One turning vector, and how many ticks it has turned:
The counts run from 0 to 164.
[103 128 149 140 155 126  93 107 122 132  86  87 138 148 129  94 102  89
 145  92  68 149 132 119 153 167 151 149 179 117 147 140  99  89 127  96
 125 171 138 122 151 135 106 104 104 124  88  96 144] | 163
[ 69 141 118 130 139 149 121 148 123 106 132 108 112 127 134 134 136 152
 147 127  79 152 127 161 148  88  96  92 189  76 152 115 139  91  87 189
 113 162 140 110 141 120 162 116 145  84 140 141 125] | 9
[ 82 138 149 151  94 103 152 184 118 161 157 136  74 130 142 126 113 143
 115 154 126 121 169 108 109 148  72 103 123 138 120 124 147  94  90 143
 138 172  75 143 137 155 110 115 122 137 130 109 171] | 94
[ 90 133 147 159 138 204 167 187 112 172 155 108 137 160 164  89  94 124
 113 109 132 103 128 116 123 123 175 146 118 100 119 111 100 134 144 126
 141 113 140 120 113  97 153 110 129 155 135 104 137] | 28
[130 124 161 148 139 173 148 178 105 135 180  96 148 154 161 126 118 119
 130  79  83 131 172 154 137 176 136 113 141 109 104 151  87 120 138 131
 161 120 147 126 130 147 112 127 129 151 140  77 152] | 23
[104 126 155 145 118 117 121 125 122 121 101 104 125 162 159  91 163 144
 159 154 102 170  79 102 146 148 140 148 140 152 114 131 173  97  96 137
 143 186 100 119 119 110 149  74  85 176 101 139 121] | 81
[109 142 120 152 133 157 149 156 138 108 182  84 138 121 188 122 112 134
 116 126  86 104 145 182 103 163 177 115  94  73 126 127 118 153 116 136
 130 125 179 102 109 100 121 119 159 159 134 110 129] | 25
[108 141  51 149 140 133 133 127 102 139 166 110 126 131 120 170  84 136
 108 159 147 118 135 133  90  82 131 120 107 108 146 159 128 150 105 105
 165  96  84 113 130 109 132 130 129 157 159  71 129] | 60
[137 120 167 158  86 147 187 126  81 146 122 138 124 161  54 176 146  99
 134 142 108 186 117  85  97 115 129  92 129 136 113 137 165 113 135 112
 155 122 116 141 158 130 117 111 117 150 151  80 133] | 47
[ 95 149 123 132 116 166 191 119 120 153  91 130 126 128  62 144 138  95
 160 132 114 164  86 114 121  87 172  92 162 108 148 105 134 126 103  98
 112 134 154 115 131  93 176 120 131 128 159 138 126] | 44
[117 121  92 178 175 142  92  92 173 120 116 102 140  84 169 115 141 147
 171 152  99 143 100 166 135  98 177 138 123 128 138 141 161 124  79 128
 164 145 141 100 107  94 148 104 123 141 144 143 138] | 73
[108 116 172 146 149 199 178 130 132 151 129 151 155 157 108 145 152 101
 147 119 130 149 121 118 134 105 182  92 183 152 106 129 144  90 120 158
 125  85 150 134 116 101 132  94 119 134 176 146 134] | 40
[109 161 113 141 102 107 147 150 160 100 156 129  70  71 149 119 130  96
 148 100  92 130 170 181 127 151 108 103 119 127 123 161 128 114 100 135
 134 122 156 100  90 172 122 134 141 119 158 126 178] | 102
[114 141  68 134 178 135  94  99 161 147 128 116 130  96 147 119  84 136
 141 116 113 126  87 135 168 104 163 169 164 150 134 161 129  83 120  99
 166  88 118 121 105 120 138 119  95 156 153 105 159] | 68
[113 143 101 142 132 115 115 121 147  68 157 133  66 160 155 164 130 117
 136 190 100 133 105  92 116 126 110 140 143  88 130 130 158 138  97 138
 115 166 139 141 131 117 105  77 109 139 107 136 129] | 1
[126 126  68 129 188 156  95 116 108  95 126 109 138 159 115 118 119  98
 129 100 100  94 119 149 143 113 136 116 184 115 113 162 117  96  97 160
 175 114 109 116 107 131 146 102  89  68 131 136 160] | 151
[130 118 155 131 128 137 162 145 111 148 113 132  98 138 116 137 109 126
 116 162 100 169 113  95 103  90 123 146 159 157  86 101 159  68 142 109
  92 155 109  81 138 122  70 131 157 169 134 157 140] | 129
[102 166  64  88 156 126 160 135  91 126 146 103 175 162  83 144  83 111
 159 120 101 151 123 179 111 103 137 129 159 116 146 140 150 119  98 117
 147  90 118 104 129 110 151 150 125 140 157  91 109] | 56
[125 124 100 180 154 161  83  98 110 100 102 107 114  98 117 138 132  96
  89 137 101  88 122 130 111 102 151  97 149  98 163 151  79 131  92 127
 162 153 106 122 143 119 126 109 127  87 108 117 161] | 155
[ 75 144 128 127 154 161 164 109 106 115 111 103 170 137 135  96 137 114
 145 153  83 102  86 159 113  81 177 124 153 116 109  88 141 134 135 134
  88 130 116  86  97 126 108 149 166 116 128 159 149] | 121
[113 125 178 175 126  94 119 119 121 119 127 108 121 163 147 102 177 140
 149 161 113 152  99  79 160 182 134 143 148 147 122 139 176 115 116 135
 153 170  86 129 123 138 104  78  99 163 105 109 145] | 82
[108 145 126 161 102 153 150 186 137 139 122 117  92 138 185  92 127 136
 133  93 116 157 182 152 130  93 125 146 118 120 110 144 132 123 131 175
 146 116 126  76  84 136 153 130 154 137 173 147 151] | 105
[ 59 167 111 122 128 105 165 148  99 144 149 131 121 102 123  99 110  80
 142 154 118  85 154 135 132 137 127  98 152 102 185  97 130 138  67 144
 131 170  80 150 138 134 152 127 122 122 123  99 147] | 91
[123 153  99 130 124  94 151 116 109 106 168  97 136 154  84 160 122 121
 146 128 113 162 134 157  97 159 114  77 114 115 123 159 160 135  97 100
 132  93 120  75 138 142  70 151 142 151 153  81 123] | 54
[158 138  93 135 181 120 158 151 106 109 129 127  67 133  85 116  97  87
 163 150 120 142 142 162 116 126 124 124 110  76 134 130 154 144 108  90
 145 151 127  69 136 118 122 149 147 123 163 157 143] | 138
[132 151 120  83 159 121 149 132 143 141 137 129 105 133  94 108  89 113
 182 138  86 159 119 143 134 116 136 133 155 131  93 125 148  81 110  82
  95 156 132  55 133 126 106 150 141 156 157 158 135] | 133
[129 140 140 150  52 158 141 121 105  99 135 102 112 170 169 130 155 109
 113 134  94 112 113 106 107  80 146 159 107 136  93 150 125 148 155 150
 147 107 137 125 102 144 141 114 134 168 129 123 169] | 112
[100 128 134 107 136 162 176  96 117  93 154 109 178 123 143 145 141  75
 136 162  89  82  88 161 120  76 184 118 166 124 103 112 123 142 129 137
 105 111 131 110  96 137 113 145 154 136 140 149 169] | 120
[170 105 137 129 176 140 159 168 107 137 158 143 121 161  99 137 108  67
 167 115 117 167 165 119 123 112 127 122 153 145  80 159 151 101 124 104
 150 143 102  77 165 145  99 147 129 151 162 121 148] | 135
[119 138 177 173 136 181 169 135 135 133 161 141 110 148 129 128 149 105
  87 120 141 109 106  85 152 161 181 117 162 135 107 137 145 103 163 116
 128  83 142 150 107 118  80  73 125 141 151 104 176] | 35
[112 140 143 143  82 156 148 152 109 135  81 106  81 158 139  72 120 119
 152 106  87 120 109 144 109 132 131 158  87 119 105 138 145 136 142 119
 163 116 139 118  79 166 149 123 136 102 155 140 179] | 110
[ 90 131  96 152 146 155  79  82 114 129  94  88 130 123 121 123 123 126
 119 127  77  94 107 141 110  63 156 122 164 103 151 129  72 114  81 119
 143 153 121 111 140  89 150 108 127  92 103 116 153] | 156
[101 161 136 140 130 157 165 101 182 124 163 132 107 115 115 153 147 121
 127 141 112 119  77 117 136 147 188  91 145 131 120 123 129 110 103  93
  82  97 190 111  91 103 102  92 131 138 153 149 154] | 37
[109 156 112 131 108 157 158 175 135 137 141 118 105 121 177  88 113  88
 143  76 101 150 176 168 142  79 133 144 139 130 121 160 123 113 116 166
 135 122 136 109  92 134 178 138 136 133 166 141 153] | 104
[106  96 158 145 122 172 173 134 105 137 142 116 147 133 122 158 139 110
 120 179 116 106 104  86 108  58 165 103 148 137  89  93 110 122 138 109
 112 148  87 116 147 125  98 144 160 157 140 119 169] | 124
[100 151 126 138  95 115 165 158 112 135 172 140  92  96 127 139 105  93
 101 157 110 108 166 116 102 128  90 113 138 131 132 128 131 115  98 136
 152 165  92 181 151 159 110 124 113 160 113  90 182] | 95
[128 136 127 173  83 153 152 143 117 112 135 110  79 110 159 124 156  81
 122 105 124 108 172 132 108 100 142 122  85 112 139 165 115 183 140 131
 180 130 130 124 108 152 150 141 156 135 153  95 188] | 107
[ 85 167  89 113  89 108 167 140 132 116 164 138  76  75 146 142 101  88
 102 161  97 112 159 144 114 110 109 121 146 127 141 132 118  94  87 139
 131 173 126 156 141 127 140 121 132 180 116 121 160] | 96
[125 131  72 182 154 108 104  87 139 103 142 117  95  80 144 154 111 146
  82 158 112 118 108 147 127 142 129 147 111 137 141 167 176 106 125 100
 171  94 119 129  95 133  75 118 123 145 142  99 161] | 66
[125 124 127 136 131 149 111 120 138  80 167 145  79 190 152 179 128  93
 135 166 121 122 107  58 112 111 117 147 152 104 118 139 136 130 118 145
 123 167 116 171 146 125 133  69  95 150 107 116 125] | 0
[ 97 169 136 119 119 136 140 164 134 136 146  82 125 141 162  84  84 169
 143  85  75 137 116 173 147 163 141 127 137  93 116 138  95 103 126 115
 118 123 163  76 124 109 146 127 135 146 115 106 120] | 21
[ 95 139 133 138  95 153 139 141  90 143  97  92 105 114 131 108  89 129
 121  96  63 140 131 144 145 132  83 122 166  72 135 120 100  89 113 118
 180 161 165 147 164 142 165 137 124 100 116  98 152] | 15
[156 123 156 110 184 125 159 169 128 149 141 141 114 158  90 105  95 107
 185 105  95 176 141 129 133 142 115 129 148 130  85 140 160  87 118 108
 132 148 114  66 133 139  99 150 128 119 172 147 142] | 134
[113 130 101 161 165 127 153 167  75 147 147 110 149 186 110 130  97 172
 118 146 132 148 159 150 109 127  93 123 112 113 132 147 176 114 134 132
 170  88  67  94 118 124 109 134 149 122 160  89 125] | 58
